In the rows, 128 means zero.
Y: a few groups of rows, each row roughly a mix of its group's hidden directions:
Y (115 x 14):
[[125 186 117 135 103 115 139 165 183 151 183 133 152 133]
 [169 127 157  96 107  62 113 132 110 134 119 164 162  89]
 [108 173 159  96 156 108 117 106 138 143 156  70  84 149]
 [120 131 127 112 170 174 127  83 105 104 130 184  87  96]
 [121 134  83 135  97 117 143  87  75 105 185 117 106 103]
 [113 138 175 186 143  74 159 138  90 156 111 114 126 140]
 [112  73  84 123 134 141 140 115 138  95 159 166 150  70]
 [108 124 138 157 113  88  71 154 158  79 134 163  92 129]
 [112  71  84 126 138 127 154 104 134 106 166 164 142  75]
 [200 104 126 111 137 143 115  84 170 113 126 134  81 148]
 [104  89 133 198  90 122 142 148  91  99 134 106  94 121]
 [118 122 109 105 139 108 186 144 159 123  90 192 133 164]
 [133 153 130 117 160 117 134 168 158 103 203 164 140 159]
 [ 74  69 132 117 114 107 118  91 119  92  84 103 131 149]
 [161 203 119 104 130 126 105 156 169 158 135 110 161 110]
 [134 145 101 109 184  48 121 133 135 129 126  89 108 130]
 [114 149 158 152  49 145 133 138 106 168 111  90 138 146]
 [142  85 143 133  73  80 163 156 113 156 151 125 166 108]
 [ 95  90 133  86 183 115  93 132 119 106 163 139 152 169]
 [ 98 125 102 165 137 143 153 138 167 141 160  70 100 174]
 [130 124 136 162 184  85 122 116 178  99 164 165 142 106]
 [ 92 163 150 187 167 178 123 121 151  97 109 124 130 151]
 [128 176 180 138 145 156 127 167 171  89 117 133  94 154]
 [195 119 114 140 117 178 104  98 137  86 140 160 107 105]
 [105  75 110 106  85 159 141  70 142 126  87 125 133 102]
 [119 112 124 160  79 118 145 163 168 157 174  78 134 154]
 [162 163 114 129 115 133 150 165 178  86 106 185 121 145]
 [110 177 145 166 118  77  95  75 147 150 146 130 107 107]
 [ 90  89  96 167 115 148 136 150 135 148 183  98  83 135]
 [126  95 194 115 164 168 134  96 148 124 129 109 107 175]
 [135 128 136 175  72 120 109 163 112 125 156  65 159 125]
 [108  65 107 157 141  87 155 168 105 132 166 123 126  94]
 [142  55 149 130 128 154 151 128 147 140  99 148 179 167]
 [150 124  86  86 131 129 107  60  99 150 166 121 145  98]
 [133 123 136 134 144 126 144 123  95 174 146 122  48 177]
 [161 181  99  98 135 117  99 148 164 186 152 129 149 112]
 [178 141 119  63 155 161 130 116 168 145 156 126 160 108]
 [166 146 150  80  94  86 132 101 106 137  89 145 173 107]
 [121 144 149  82 178 136  98 150 145  82 156 125 177 151]
 [141 187 102 106 147  72 108 156 145 165 127  99 150 152]
 [149 144 110  95 143  56 163  71 142 150 127 113 127 138]
 [132 162 104 179  90 130 102 163  97  96 140 130 115  73]
 [153 197  98  99 132 114 121 143 151 181 124 104 166 123]
 [110 151 104 150 135 148 114 142 198 122 156  74 115 166]
 [145  89  99 156  75 102 118 149 110 156 130  98 187 118]
 [130 137 104 116  88  73 115  87 132 175 165 110  86 115]
 [110 188 105 130 124 128  97  72 179 134 134  95 105 138]
 [164  96 160  96 119 151 125 106 196 101 163 127 116  98]
 [102  72 145 114  98 149 106  92 162  70 107 137 122 108]
 [201 106  98 107 157 129 141 105 120 154 130 159  81 108]
 [116  74 143 161  98 155 168 106 107 181 156 123 100 115]
 [108 150  89 147 102 138 125 136  71 116 150 153 168  70]
 [112  77 108 136 133 137 165 105 121  98 138 174 169  74]
 [155  71 105 101  98 113 140 158 120 162 184 128  93 135]
 [137 159 103  95  99 147 156 112 164 188 130  96 171 111]
 [128 126  70 161  97 116 115 137  83 121 128 155 130  62]
 [140 112 166 139 160 167 108  90 129 102 133 121  51 127]
 [113  93 122 126  94  95 140 151  71 130 109 125 166  68]
 [161 173 148 124 157 153 125 146  96 187 125  81 153 110]
 [159 115 113 146 100 138 174 144 161  77 116 180 113 163]
 [169 186 131 107 163 145 157 150 119 168 152  97 166 134]
 [104 130  91  87 138 137 144  82  83 144 158 157 174 104]
 [128 133 164 135  95 156 143 132 130 110 174  81 181 175]
 [150 192 115 139  82 115 114 144 190 112 107 134 126  99]
 [168 113 106 134 121 132 137 165 169 121  78 192 157 131]
 [143 129 125 107 172  55 128 117  80 150 119 134  83 123]
 [146  80 104  81 134 123 142 100  90 124 137 185 120  86]
 [170 175 113 113  87 121 106 140 147 131 168  89 180 135]
 [116 182 152  95 175 110 118 162 176 146  90 141 114 139]
 [126 118 134 126 172 157 135 110 132 102  98 189  63 113]
 [174 119 134  79 168 129 153 118 102 145 117 149  85 181]
 [153 159 100  91 164 150 150 136 118 189 164 129 171 133]
 [180 100 174 145 130 158 109 135 183 113 109 111 103 166]
 [110 164  99 154 132 147 129 146  60 188 104 133 149 125]
 [173 154 129 117 125 105 129 150 193 157 190 129 113 122]
 [100  95 160 124 140 142  84 113  84 168  98  74 141 115]
 [100 109 181 120 154 162 111 147 125 142 196 105 162 134]
 [101  71 146 147 145 124 150 131 102 162 195 135 110 159]
 [ 96 134  85 114  93 168 120  89 107 157 135 100  70 130]
 [102 138 113 145 156 144 113 135  91 117 101 185  99  64]
 [144 162 120 112 150  88  83 118 144 152 123  88  64 107]
 [ 91 178  86  90 148 105 127 107  90 145 144 150 128  83]
 [157 188 112 132 127 113 197 145 135 161 143  99 146 152]
 [ 89  83 104  77 138 104 151  92 140 119 126 107 161 174]
 [127 132 176 181  87 150 128 153 160 127 179 139 103 101]
 [128 197 161 149 156  81 117  98 131 143  97 104 114 157]
 [171 107 126  57 169 127  97 106 157 158 141 107 138 118]
 [ 79  86 173 161 126 156 106 129  94  71 120 136 124 127]
 [164 145 138  71 105  84 103 135 100 127  88 135 165  95]
 [139 115 157 134 129 157 137 147 143  81 107 170 202 108]
 [ 85 132 128 184 162 167  90 175 137  92 132 117 117 117]
 [ 81  95 122 148 135  82 135 116  90 151 120  94  68 115]
 [149 143  68 136  82 120 157 148 124  97 135 182 163 112]
 [186 122 131 144  81 139  92 131 143 129 158  73 169 134]
 [151 137 131 145 146 162  63 143  87 140 104 165 107  84]
 [120 184 170 142 101 182 104 107 112 127  78 134 139 142]
 [128 132 141 152 174 132 151 135 177  76 116 140 193 132]
 [ 69 113 110 113 118  76 104 138 170 130 168 131 144 168]
 [ 94 112 107 166 121 102  96 183 148 108 152  96 151  82]
 [105 165 121 135 182 102  99  92 114  92  89 143 136  83]
 [141  86 161 133 150 124 150 150  53 140 119 175 105 123]
 [133  93 100  75  82 115 137 138  74 140 107 121 147  85]
 [116  88 140 164  89  84 147 117 107 157 170 156 130  82]
 [105 179 187 123 150 178 134 159 148  98 135 138 149 151]
 [111 166 122 145  93 110  59 159 177 122 130 153 127 102]
 [135  67 167 153 125 112 174 108 123 134 157  99  81 144]
 [158 155 128 107 175  63  90 130 146 139 144 125  83 146]
 [175 134 102 113 121 100  91 123 157 198 129 126  96  96]
 [140 166 131  82 116 139  74 128  77 138  80 124  95 122]
 [ 82  92 170 148 104 179  87 117 106 131 109 110 142  94]
 [ 86  86 108 171 101 141 120 121  92 117 119 189  97 120]
 [ 97 143 136 123 143 153 130  74  79 105 179 114  84 110]
 [184 158 102  99 160  73 150 137 155 154 150 116 114 154]
 [159 167 132 149 102 181 144 148 158 120 162 175 128  86]
 [101 169 174 119 178 153 137 144 152 103 106 162  83 139]]

one row of each group, then the others: which group is each in?
[185 138 113  90 115 133 187  99 178 146 134 104 133 118] : V
[123 140  89 144 103 148 118 139  82 119 143 163 183  72] : L
[107 117 162 175 106 182 136 186 107 116 106 119 162 136] : J

[122 170  90 103 155 119 146 126 135 109 107 201  90 105] : L
[126 150 166 154 104 167  67 123 112 141 142 172  84 119] : J
[136 116 137  79 132 146 111 118 196  70 155 148 146 120] : V
[124 144  75 141  63 143 149 113 158 159 120 171 124  97] : V
[146 143  98 141 106 184 172 126 120 175 158 172 133  99] : V
[ 93 203  94 100 131  75 132 143 118 140 142 122 116 108] : L
[ 77  97 167 174 114 117 128 161  97 146 124  73 142 134] : L
[158  97 105  92 159 157  93 159 143 116 169 159  80 138] : J
[179 181  88 104 172  83 114 150 126 131 111 143 121 144] : V
[128 164 113  81 170 146  81 142 125  88 106 148 176 128] : V
[143  87 164 152 175 126 169 165  87 134 132 158 109 159] : J
